In the rows, 100 means zero.
Where one turn sends some rows of the set: a few examples, then the rows asked
K_940: | 135 |  96 |  89 | 104 | 117 |  73 |  88 |  87 | 103 |  73 | 125 | 123 | 124 |  93 | 145 | 117 | 116 | 101 |  94 | 127 | 103 | 105 | 125 | 125 | 105 | 126 | 111 | 115 |  64 |  90 | 111 | 104 | 101 |  77 | 106 |  91 |
K_802: | 158 |  96 |  74 | 107 | 101 | 106 |  96 |  89 | 102 | 114 | 117 |  96 | 118 |  75 |  88 | 118 |  97 |  87 | 112 | 108 |  79 |  79 |  88 | 131 |  90 |  96 | 103 |  98 |  97 |  91 | 131 |  84 |  86 |  87 |  79 | 112 |
K_437: | 108 |  88 | 100 |  75 |  93 |  79 | 124 |  76 |  85 |  98 | 127 | 116 | 134 |  84 |  92 |  86 | 103 |  89 |  74 | 126 | 102 |  71 |  77 |  77 | 104 | 114 | 109 | 115 |  82 | 126 |  96 |  75 |  83 |  98 | 105 | 119 |
K_880: | 128 |  73 | 143 | 104 | 102 |  79 |  95 | 119 | 102 |  82 | 100 | 133 | 130 |  96 |  86 | 102 | 106 | 126 | 114 | 101 |  94 | 121 |  97 | 104 | 107 | 120 | 132 |  89 |  89 | 119 | 115 |  79 |  98 | 112 |  84 |  89 |
K_194: |  86 | 130 |  92 | 108 |  75 |  97 | 115 |  92 | 100 | 110 | 132 | 116 | 114 |  98 |  95 | 114 | 108 |  80 |  77 | 128 | 122 | 111 |  90 |  99 |  97 | 114 | 124 |  71 |  59 |  80 |  95 |  98 |  96 |  82 |  98 | 119 |
K_789: | 103 | 101 | 115 |  71 |  83 |  93 | 133 |  89 | 105 | 103 | 137 | 106 | 129 |  93 |  82 |  82 |  95 |  91 |  89 | 103 |  95 |  92 |  89 |  88 |  95 |  97 | 119 | 113 |  79 | 117 |  96 | 106 |  86 | 124 | 112 | 135 |
K_701: | 155 | 101 |  83 | 105 |  97 | 113 |  97 |  96 | 107 | 119 | 116 |  96 | 115 |  80 |  80 | 114 |  95 |  90 | 112 |  96 |  78 |  83 |  90 | 130 |  86 |  92 | 104 | 102 |  96 |  87 | 126 |  85 |  85 | 100 |  83 | 119 |
K_619: |  91 |  90 |  99 |  81 |  92 |  67 | 123 |  70 | 103 |  84 | 134 |  99 | 118 | 100 |  91 |  84 |  84 |  88 |  99 | 117 |  94 |  96 |  89 |  93 | 107 |  92 | 119 | 102 |  85 | 137 | 114 | 128 |  98 | 100 |  91 | 121 |
K_517: | 128 |  69 | 130 | 107 | 103 |  72 |  95 | 114 |  96 |  73 | 102 | 134 | 132 |  95 |  92 | 107 | 107 | 124 | 115 | 111 |  99 | 118 |  93 | 108 | 109 | 124 | 134 |  87 |  92 | 122 | 124 |  82 | 102 | 101 |  79 |  86 |
K_241: | 147 |  97 |  84 | 110 | 103 | 101 |  88 |  89 | 109 | 118 | 109 |  92 | 106 |  84 |  82 | 108 |  88 |  90 | 117 |  99 |  73 |  82 |  91 | 129 |  93 |  87 |  99 |  96 |  98 |  98 | 128 |  90 |  88 |  90 |  75 | 111 |
K_368: | 148 |  94 |  77 | 109 | 104 | 102 |  88 |  91 | 100 | 118 | 110 |  96 | 112 |  81 |  80 | 110 |  90 |  91 | 107 | 102 |  77 |  73 |  83 | 125 |  90 |  97 |  99 | 100 |  97 |  96 | 127 |  75 |  89 |  86 |  75 | 113 |
K_227: | 137 |  78 | 140 | 100 |  95 |  87 | 107 | 120 | 104 |  77 | 109 | 133 | 137 |  93 |  91 | 109 | 111 | 123 | 121 | 101 |  99 | 129 | 100 | 113 | 103 | 118 | 138 |  88 |  89 | 112 | 118 |  89 |  96 | 118 |  89 |  95 |
K_653: |  82 | 129 | 109 | 112 |  77 |  94 | 105 |  84 | 115 | 117 | 121 | 113 | 104 | 101 |  96 | 106 | 101 |  77 |  86 | 125 | 107 | 117 | 105 |  98 | 110 | 101 | 116 |  64 |  60 |  88 |  88 | 113 |  90 |  83 |  94 | 105 |
K_856: |  86 | 122 |  88 | 113 |  81 |  85 | 107 |  80 |  96 | 108 | 125 | 117 | 111 |  96 | 101 | 115 | 106 |  77 |  78 | 141 | 118 | 105 |  90 |  97 | 108 | 114 | 118 |  68 |  63 |  88 |  97 |  98 |  95 |  68 |  88 | 103 |
K_89: | 136 |  99 | 121 |  98 | 115 |  88 |  82 |  98 | 109 |  98 | 112 | 127 | 124 |  91 | 135 | 103 | 120 | 104 |  85 | 110 |  93 |  98 | 131 | 112 | 105 | 122 | 100 | 123 |  59 |  86 |  86 |  83 |  87 |  96 | 119 |  90 |
K_948: | 156 |  98 |  90 | 107 | 100 | 109 |  89 |  90 | 109 | 123 | 108 |  96 | 113 |  78 |  83 | 109 |  95 |  87 | 113 | 101 |  72 |  80 |  95 | 125 |  94 |  89 |  98 |  98 |  95 |  92 | 119 |  82 |  80 |  96 |  81 | 108 |
K_858: | 127 |  94 |  92 |  76 |  86 |  81 | 141 |  66 |  98 |  82 | 141 | 110 | 140 |  78 | 111 | 106 | 105 |  78 | 105 | 140 | 100 |  97 |  96 |  96 | 111 | 100 | 124 | 100 |  80 | 122 | 110 | 124 |  83 |  98 | 102 | 112 |
K_111: | 106 |  94 | 107 | 102 | 121 |  75 |  73 | 106 |  98 |  91 | 115 | 121 | 112 | 107 | 116 |  91 | 106 | 115 |  69 |  96 | 102 |  89 | 110 | 110 |  93 | 129 | 102 | 132 |  64 |  92 |  99 |  72 | 106 |  89 | 108 | 109 |
K_365: | 119 |  91 | 120 |  77 |  93 |  80 | 120 |  64 | 105 | 106 | 116 | 115 | 131 |  79 | 105 |  87 | 103 |  78 |  98 | 134 |  83 |  85 | 103 |  80 | 122 |  97 | 102 | 101 |  79 | 130 |  87 |  99 |  69 | 102 | 104 |  94 |
K_449: | 130 |  73 | 123 | 103 | 100 |  76 | 103 | 121 |  91 |  69 | 112 | 134 | 137 |  96 |  90 | 111 | 109 | 127 | 110 | 108 | 107 | 118 |  86 | 110 | 100 | 128 | 140 |  92 |  93 | 116 | 126 |  77 | 106 | 106 |  82 |  97 |
K_212: | 112 | 100 | 107 | 106 | 116 |  71 |  80 |  95 | 119 |  78 | 125 | 108 | 107 | 112 | 127 | 101 |  99 | 109 | 102 | 100 |  93 | 119 | 131 | 130 | 101 | 108 | 112 | 115 |  65 |  96 | 114 | 129 | 110 |  91 | 102 | 102 |
K_337: |  96 | 132 | 108 | 108 |  75 | 103 | 113 |  87 | 106 | 121 | 123 | 121 | 115 |  92 | 101 | 114 | 113 |  76 |  80 | 130 | 112 | 111 | 101 |  95 | 106 | 110 | 116 |  69 |  58 |  79 |  82 |  97 |  82 |  86 | 103 | 106 |
K_765: | 143 |  76 | 132 | 100 |  96 |  87 | 108 | 120 |  95 |  75 | 111 | 138 | 143 |  88 |  94 | 115 | 117 | 124 | 113 | 110 | 104 | 120 |  92 | 110 | 102 | 127 | 139 |  90 |  89 | 109 | 118 |  77 |  97 | 111 |  90 |  93 |
K_850: | 114 | 107 | 101 |  98 | 110 |  88 |  94 | 113 | 108 |  83 | 135 | 113 | 117 | 110 | 117 | 102 | 108 | 115 |  84 |  88 | 105 | 109 | 115 | 126 |  80 | 120 | 120 | 128 |  62 |  80 | 110 | 104 | 111 | 107 | 115 | 128 |
K_829: |  74 | 123 | 104 | 112 |  82 |  86 |  97 |  86 | 102 | 119 | 116 | 116 | 103 | 103 |  90 | 102 |  99 |  82 |  73 | 127 | 111 | 104 |  91 |  91 | 107 | 109 | 110 |  71 |  62 |  92 |  89 |  92 |  93 |  75 |  90 | 105 |

K_653 goes to K_337
K_948 goes to K_701
K_940 goes to K_111
And these:
K_517 goes to K_880
K_789 goes to K_858

Where one turn sends some rows of the set: a few examples, then the rows asked
K_912: | 115 |  93 | 140 | 120 |  82 |  78 | 103 |  89 |  89 | 113 | 129 |  96 |  85 | 148 | 107 | 103 |  84 | 112 | 120 | 101 |  58 |  86 |  96 | 120 |  86 | 102 | 107 |  97 |  67 |  94 | 121 |  89 | 124 |  95 |  83 | 118 | 105 |  77 |
K_442: | 106 | 100 | 152 | 121 |  90 |  71 | 115 | 106 |  79 | 103 | 131 |  79 | 113 | 127 | 110 | 113 |  90 |  95 | 117 |  66 |  63 |  85 |  95 | 135 |  70 | 128 |  99 |  98 |  89 |  91 | 118 |  95 | 116 |  91 |  80 | 119 | 104 |  82 |
K_623: | 104 | 106 | 112 | 103 |  97 |  79 | 120 | 108 | 102 |  90 |  83 |  84 | 122 |  97 |  86 | 145 |  94 | 111 | 123 | 137 | 101 | 100 | 111 | 115 |  74 |  84 |  76 |  95 | 131 | 118 |  91 |  91 |  91 | 106 |  90 | 133 | 103 | 109 |
K_491: | 120 | 118 | 126 |  88 |  79 | 107 | 110 | 115 | 111 |  92 |  81 |  79 | 125 | 120 |  94 | 140 |  89 | 130 | 119 | 137 |  97 | 106 | 115 | 129 |  79 | 103 |  81 | 103 | 131 | 108 | 101 |  93 |  93 | 114 |  83 | 124 |  88 | 105 |
K_772: | 111 | 109 | 107 | 111 |  88 |  69 | 116 | 102 | 109 |  74 |  84 |  81 | 108 | 103 |  90 | 131 | 100 | 105 | 114 | 150 |  93 | 108 | 106 | 110 |  70 |  79 |  81 |  86 | 131 | 121 | 104 | 102 |  83 | 100 |  96 | 118 | 113 | 103 |
K_181: |  86 |  97 | 135 | 127 |  86 |  70 |  80 | 114 | 110 | 109 | 120 |  77 |  95 | 122 |  70 | 102 |  96 | 110 | 114 |  98 |  34 |  98 | 105 | 118 |  87 | 143 | 107 |  68 |  87 | 108 | 124 | 106 | 111 |  92 |  68 | 113 | 113 |  92 |
K_664: | 107 | 103 | 106 |  98 |  61 |  71 |  92 | 102 |  81 | 121 |  72 |  97 | 111 | 112 | 102 |  95 |  99 | 111 | 116 |  85 |  65 | 112 |  88 | 148 |  79 |  99 | 106 |  99 | 101 |  62 | 105 |  84 | 126 | 123 |  81 |  77 | 114 |  78 |
K_753: | 114 | 108 | 131 |  99 |  88 | 101 | 121 | 105 | 104 |  90 |  80 |  82 | 115 | 102 |  98 | 117 |  88 | 118 | 126 | 128 |  99 |  96 | 106 | 121 |  81 |  72 |  74 | 102 | 141 | 125 | 102 |  79 |  91 | 106 |  91 | 127 | 103 | 108 |
K_424: |  83 | 112 | 134 |  96 | 102 |  78 | 105 |  91 |  86 | 135 |  91 |  56 |  84 | 110 |  56 |  92 | 107 |  94 | 119 | 110 |  86 | 112 |  97 | 112 |  82 | 114 |  89 |  85 |  87 |  98 | 121 | 115 |  68 |  93 | 107 | 111 | 103 |  83 |
K_320: |  93 |  96 | 120 | 112 |  55 |  78 |  93 |  86 |  92 | 110 |  70 |  92 |  88 | 130 |  98 |  89 | 100 |  98 | 118 | 104 |  75 | 121 |  86 | 143 |  54 |  87 | 107 |  89 | 112 |  73 | 107 | 100 | 139 | 117 |  89 |  78 | 118 |  86 |
K_761: |  79 |  92 | 137 | 110 | 103 |  79 |  82 | 120 | 108 | 106 | 123 |  71 | 114 | 125 |  73 |  96 |  99 | 117 | 116 |  95 |  53 |  93 | 107 | 134 |  90 | 147 | 100 |  75 |  88 | 103 | 133 |  92 | 109 | 112 |  76 | 118 |  89 |  81 |
K_957: |  98 | 108 | 128 | 128 |  74 | 109 | 108 |  83 |  89 |  99 | 111 |  65 |  93 | 107 |  62 | 102 | 123 | 105 | 103 | 100 |  60 | 110 |  93 | 131 | 101 | 124 |  89 |  49 | 107 | 104 | 121 | 121 | 111 | 117 |  60 | 130 | 107 |  64 |
K_721: | 117 | 109 |  97 | 101 |  92 |  66 | 116 | 111 | 106 |  79 |  82 |  86 | 115 | 101 |  85 | 138 | 101 | 121 | 108 | 140 |  89 |  98 | 106 | 103 |  99 |  82 |  88 |  96 | 115 | 113 |  94 |  83 |  88 | 105 |  88 | 120 | 110 | 100 |
K_622: | 105 |  92 | 148 | 123 |  88 |  71 | 114 |  95 |  96 |  95 | 132 |  74 |  96 | 142 | 110 |  86 |  98 |  99 | 109 | 104 |  78 |  98 |  97 | 149 |  63 | 112 |  98 |  90 |  83 |  96 | 145 |  93 | 108 | 107 |  98 | 112 |  95 |  68 |
K_25: |  80 |  89 | 143 | 125 |  90 |  86 |  79 |  99 | 110 | 122 | 127 |  80 |  96 | 132 |  70 |  94 |  88 | 115 | 133 | 112 |  53 | 102 | 107 | 129 |  81 | 133 | 100 |  66 |  91 | 113 | 135 | 106 | 107 | 107 |  77 | 126 |  95 |  84 |
K_484: | 101 | 112 | 131 | 124 |  79 | 113 | 106 |  85 |  79 | 111 | 111 |  74 | 107 | 101 |  60 | 104 | 114 | 113 | 116 |  95 |  68 | 103 |  98 | 137 | 103 | 125 |  88 |  49 | 104 | 104 | 121 | 114 | 106 | 123 |  58 | 137 | 101 |  64 |
K_729: | 125 | 130 | 106 |  86 |  77 |  90 | 106 | 124 | 108 |  77 |  81 |  88 | 121 | 112 |  94 | 131 | 100 | 129 | 109 | 141 |  76 | 105 | 101 | 120 | 102 | 104 |  92 | 101 | 117 | 110 |  99 |  93 |  90 | 102 |  85 | 100 | 105 | 105 |
K_130: |  77 |  89 | 136 | 112 |  52 |  63 |  97 |  84 |  92 | 114 |  74 |  81 |  94 | 106 |  98 |  89 | 100 | 102 | 120 | 114 |  66 | 139 |  89 | 147 |  57 |  92 |  99 |  98 | 107 |  79 | 105 | 106 | 141 | 115 |  83 | 110 | 109 |  81 |
K_139: | 134 |  99 | 102 | 110 |  83 | 101 |  96 |  66 | 112 | 109 | 101 |  86 | 100 | 101 |  88 |  98 |  96 | 112 | 111 | 111 | 100 | 123 | 112 | 132 |  60 | 111 | 126 |  94 |  82 |  71 | 125 |  84 | 115 | 121 |  70 | 134 | 127 |  94 |
K_277: |  76 | 104 | 139 |  87 | 110 |  83 | 107 |  99 |  91 | 128 |  86 |  49 |  87 | 116 |  53 | 104 | 112 |  99 | 108 |  91 |  85 | 103 |  94 | 105 |  90 | 124 |  88 |  91 |  90 |  88 | 106 | 104 |  85 |  99 |  96 | 125 |  99 |  90 |
K_258: | 123 | 113 | 112 |  95 |  85 |  84 | 124 | 121 | 107 |  79 |  75 |  83 | 117 |  98 |  95 | 116 | 100 | 123 | 109 | 126 |  86 |  90 | 100 | 116 | 101 |  83 |  81 | 106 | 125 | 118 |  97 |  68 |  91 | 105 |  86 | 112 | 109 | 101 |
K_239: | 116 | 118 | 119 | 110 |  75 |  86 | 120 | 109 | 110 |  75 |  79 |  87 | 101 | 102 |  95 | 113 |  96 | 107 | 114 | 136 |  80 | 102 |  97 | 110 |  83 |  73 |  82 |  97 | 134 | 129 | 106 |  93 |  88 |  91 |  90 | 107 | 122 | 106 |
K_336: |  85 |  79 | 134 | 105 |  59 |  63 | 101 |  96 |  92 | 130 |  78 |  78 | 113 |  90 | 101 | 101 |  92 | 116 | 117 | 100 |  71 | 128 |  97 | 157 |  69 | 101 |  93 | 110 | 101 |  68 |  99 |  87 | 133 | 129 |  76 | 116 |  93 |  73 |
K_289: | 113 | 127 | 123 | 100 |  67 | 100 | 103 | 108 | 117 |  79 |  82 |  84 | 106 | 123 |  93 | 127 |  97 | 115 | 119 | 153 |  83 | 116 | 102 | 119 |  68 |  97 |  88 |  92 | 131 | 118 | 107 | 114 |  92 |  98 |  91 | 105 | 108 | 112 |
K_900: | 130 | 102 | 103 | 106 |  88 |  90 | 101 |  80 | 110 |  89 |  99 |  73 | 110 |  90 |  90 |  95 | 106 | 102 | 101 |  96 | 101 | 125 | 109 | 140 |  53 | 126 | 120 |  95 |  91 |  68 | 130 |  88 | 111 | 118 |  76 | 126 | 129 |  95 |
K_468: |  97 | 104 | 132 | 102 |  93 |  70 | 104 |  96 | 102 | 136 |  86 |  54 |  76 | 110 |  56 | 101 | 106 | 100 | 101 | 102 |  71 | 102 |  98 |  99 | 102 | 119 |  90 |  87 |  83 |  88 | 109 | 107 |  72 |  95 |  92 | 111 | 102 |  80 |
K_218: |  98 |  84 | 128 | 110 |  58 |  85 | 103 |  90 |  95 | 131 |  69 |  82 | 106 | 120 |  99 | 102 |  87 | 106 | 117 |  87 |  86 | 113 |  99 | 155 |  56 |  97 |  89 |  99 | 120 |  67 | 105 |  87 | 129 | 131 |  80 |  93 |  98 |  79 |
K_682: | 101 | 111 | 123 | 117 |  81 | 106 | 105 |  87 |  81 |  98 | 112 |  73 | 100 | 106 |  62 | 101 | 125 | 114 | 109 | 100 |  61 | 103 |  90 | 132 | 114 | 124 |  95 |  53 |  98 | 100 | 119 | 113 | 114 | 120 |  61 | 130 | 108 |  68 |
K_522: |  89 |  97 | 115 | 105 |  56 |  48 |  92 | 101 |  81 | 115 |  78 |  90 | 108 |  93 | 101 |  86 | 104 | 115 | 113 | 105 |  53 | 130 |  83 | 147 |  79 |  97 | 109 | 106 |  90 |  72 | 101 |  92 | 130 | 117 |  79 |  96 | 116 |  74 |
K_396: | 132 | 105 | 109 | 109 |  78 |  98 |  97 |  76 | 103 | 103 | 100 |  83 | 104 |  90 |  88 | 110 |  96 |  98 | 112 |  89 |  93 | 126 | 111 | 124 |  52 | 121 | 122 |  91 |  91 |  69 | 113 |  97 | 117 | 100 |  64 | 132 | 142 | 103 |

K_424 goes to K_277
K_957 goes to K_484
K_623 goes to K_721
And these:
K_491 goes to K_729
K_336 goes to K_522
K_900 goes to K_396
K_218 goes to K_664
K_25 goes to K_761
K_258 goes to K_239
K_622 goes to K_442

